m =
[[132 122 123 137]
 [120 107 131 125]
 [129 123 136 134]
 [108 120 125 123]
 [102 123 115 124]
 [118 121 124 145]
 [109 123 123 125]
 [121 139 152 143]
 [124 126 136 132]
 [108 128 141 135]
 [122 115 133 125]
 [118 122 128 128]
 [101 124 116 125]
 [147 140 135 121]
 [140 145 139 117]
 [120 143 148 148]]
Indices start at 1.
The entry in row 1 and column 2 is 122
What is the entry at row 2, column 2?
Answer: 107
What is the entry directly below the smallest entry?
Answer: 147
What is the entry in the top-left corner?
Answer: 132
The maximum: 152
The entry just left of the largest entry -> 139
The entry directly below the largest entry: 136
The top-right entry -> 137
What is the entry in row 1 and column 3?
Answer: 123
The bottom entry of the column that holds the smallest entry: 120
The entry in the bottom-right corner: 148
The smallest entry is 101
What is the entry at row 2, column 1?
Answer: 120
The entry at row 3, column 1: 129
The entry directly below 126 -> 128
The entry just right of the smallest entry is 124
What is the entry directly below 133?
Answer: 128
The entry directly above 101 -> 118
The entry directly above the largest entry is 123

x =
[[104 136 133 128]
 [131 150 149 126]
 [128 133 142 145]
 [123 150 145 126]
 [139 139 137 126]
 [133 134 130 111]]
Rows and columns are numbered from 1.
Find the bottom-left entry.
A: 133
Find the top-right entry.
A: 128
Find the entry in row 1 and column 3.
A: 133
The entry at row 1, column 1 is 104
Find the bottom-right entry.
A: 111
Find the entry in row 2 and column 1.
A: 131
The entry in row 2 and column 2: 150
Find the entry at row 1, column 2.
A: 136
Find the entry in row 3 and column 1.
A: 128
Find the entry just right of 149.
A: 126

Read these off the matrix that follows. Counting starts at 1.
1) The entry in the bottom-right corner?
2) The entry directly below the centre entry?
3) The bottom entry of the column that holds the smallest entry?
4) The entry directly below the largest entry?
5) The smallest entry?
6) The entry in row 1 and column 2?
7) The entry just left of the largest entry?
8) The entry just right of the smallest entry?
[[123 134 107 131 138 137 132 119 115 125 130 140 129 139 123]
 [127 130 136 125 126 130 125 130 126 123 123 126 136 132 129]
 [131 128 135 129 132 122 130 128 133 125 123 124 123 133 132]
 [126 126 129 130 122 137 122 139 126 126 126 132 138 125 126]
 [120 127 126 132 123 127 129 123 119 135 136 134 139 125 125]
 [124 127 153 124 121 133 121 144 133 116 115 125 151 126 133]
 [123 127 140 128 123 127 127 132 127 126 125 128 142 126 130]
 [135 136 119 119 139 123 132 109 123 124 129 123 111 140 128]
 [128 125 121 135 132 131 131 135 133 128 127 132 124 126 129]
 [131 130 120 121 119 132 120 121 115 135 137 126 127 129 121]
 [124 123 142 140 123 120 128 136 127 134 126 128 135 132 129]
 [124 137 102 132 148 129 139 106 114 126 132 139 118 147 124]
 [132 125 131 133 124 141 117 151 130 122 118 128 132 132 127]
 [124 131 114 135 139 128 135 119 120 129 130 136 124 139 126]
 [130 127 124 133 129 138 123 142 128 124 122 131 127 133 127]]
1) 127
2) 135
3) 124
4) 140
5) 102
6) 134
7) 127
8) 132

X =
array([[123, 135, 127, 128, 112, 124, 125],
       [125, 135, 133, 126, 111, 129, 125],
       [123, 136, 117, 121, 116, 119, 128],
       [125, 135, 129, 127, 106, 133, 127],
       [123, 135, 129, 129, 104, 127, 125],
       [125, 135, 127, 128, 111, 130, 122],
       [123, 136, 125, 122, 104, 127, 128],
       [116, 136, 122, 124, 108, 127, 138],
       [125, 135, 129, 132, 109, 129, 124],
       [125, 135, 133, 130, 115, 127, 126],
       [124, 136, 128, 123, 114, 127, 125],
       [127, 136, 122, 125, 115, 129, 130],
       [122, 135, 132, 128, 107, 131, 129],
       [128, 135, 125, 128, 112, 130, 126]])
The bottom-right entry is 126
The entry in the top-left corner is 123
What is the smallest entry in the first row? 112
The first entry of the largest entry's row is 116
What is the first entry on the diagonal from the top-right corner? 125
The smallest entry in the last column: 122
What is the entry in the bottom-left corner? 128
What is the third entry on the main diagonal? 117
The fourth entry, reading row by row -> 128
What is the 2nd entry on the main diagonal? 135
The 2nd entry from the end, reading row by row is 130
The entry just left of the largest entry is 127
What is the third entry on the diagonal from the top-right corner? 116
The fifth-last entry, reading row by row: 125
The largest entry in the last column -> 138
The 4th-last entry, reading row by row: 128
The third entry in reading order -> 127
What is the entry directly below the largest entry? 124
What is the largest entry in the last row? 135
The entry directly below 109 -> 115
What is the smallest entry in the last row? 112
The 2nd entry on the diagonal from the top-right corner is 129
What is the entry directly above the largest entry? 128

M =
[[118 103 148 112]
 [117 136 131 146]
 [128 102 125 105]
 [129 108 135 122]
 [130 123 129 127]
 [118 135 130 147]]
Indices start at 1.
The entry at row 2, column 2 -> 136
Which number is the entry at row 1, column 2? 103
The entry in the bottom-right corner: 147
The bottom entry of the column that holds the smallest entry: 135
The top-left entry: 118
The entry at row 2, column 1 is 117
Which number is the entry in row 3 and column 2? 102
Which number is the entry at row 1, column 3? 148
Which number is the entry at row 2, column 3? 131
Which number is the entry just left of 105? 125

Questions about the array below. Counting starts at 1.
1) Report the entry in the bottom-right corner.
2) Report the entry in row 2 and column 1.
3) Report the entry in row 3 and column 1.
4) Report the entry in row 3 and column 2.
5) Report the bottom-left entry.
6) Report the entry in row 1 and column 3.
7) Report the entry directly below the centre entry.
8) Report the entry just left of the centre entry.
[[143 132 109 142 135]
 [112 150 131 122 135]
 [121 141 127 125 133]
 [126 120 129 137 134]
 [134 133 136 121 111]
 [129 135 146 121 116]
 [126 119 130 137 135]
 [ 99 126 129 127 121]
 [110 120 134 117 119]
 [102 121 130 122 119]
 [119 145 128 122 134]
 [140 113 122 128 136]
 [131 137 146 123 115]]
1) 115
2) 112
3) 121
4) 141
5) 131
6) 109
7) 129
8) 119

[[138 135 129 125 122 127 124 122 129 117 128 128]
 [118 128 108 121 133 144 135 135 126 118 136 120]
 [137 134 135 116 118 129 117 122 138 113 128 151]
 [116 127 116 119 124 136 123 145 119 111 129 128]
 [138 124 122 124 117 120 127 148 122 121 144 132]
 [124 132 119 125 137 133 141 123 131 131 122 126]
 [119 135 123 124 134 139 130 124 128 136 118 127]]
Counting starts at 1.
The entry directly above the smallest entry -> 129
The bottom-right entry is 127
Which number is the bottom-left entry?
A: 119
Which number is the entry directly below the largest entry?
A: 128
The top-left entry -> 138
The entry in row 2 and column 1 -> 118
Which number is the entry just right of 139?
A: 130
The top-right entry -> 128
The maximum: 151
The entry in row 1 and column 2: 135
Which number is the entry at row 3, column 1?
A: 137
Which number is the entry just right of 130?
A: 124
Which number is the entry just left of the largest entry?
A: 128
Which number is the entry directly above 111?
A: 113
The entry directly above the largest entry is 120
Which number is the entry directly above 148?
A: 145

[[129 116 121 126 133]
 [123 122 128 124 133]
 [123 128 130 124 133]
 [129 147 130 131 119]
 [148 152 115 140 107]
 [127 117 122 125 133]
 [132 119 118 129 129]
 [117 137 139 124 132]
 [141 145 120 136 114]
 [128 118 122 126 132]]
Counting starts at 1.
Read off the entry directly below the smallest entry.
A: 133
Read off the entry in the bottom-left corner.
A: 128
Read off the entry just left of 116.
A: 129
Read off the entry directly below 131.
A: 140
Read off the bottom entry of the column that holds the largest entry.
A: 118
Read off the top-right entry.
A: 133
The entry directly above 114 -> 132
The entry in row 2 and column 1 is 123
The entry in row 1 and column 3 is 121
Read off the smallest entry.
A: 107
Read off the entry in row 1 and column 2.
A: 116
The entry in row 3 and column 2 -> 128
Read off the entry directly above the smallest entry.
A: 119
Read off the entry just left of the largest entry.
A: 148
Read off the bottom-right entry.
A: 132
The entry at row 3, column 3: 130
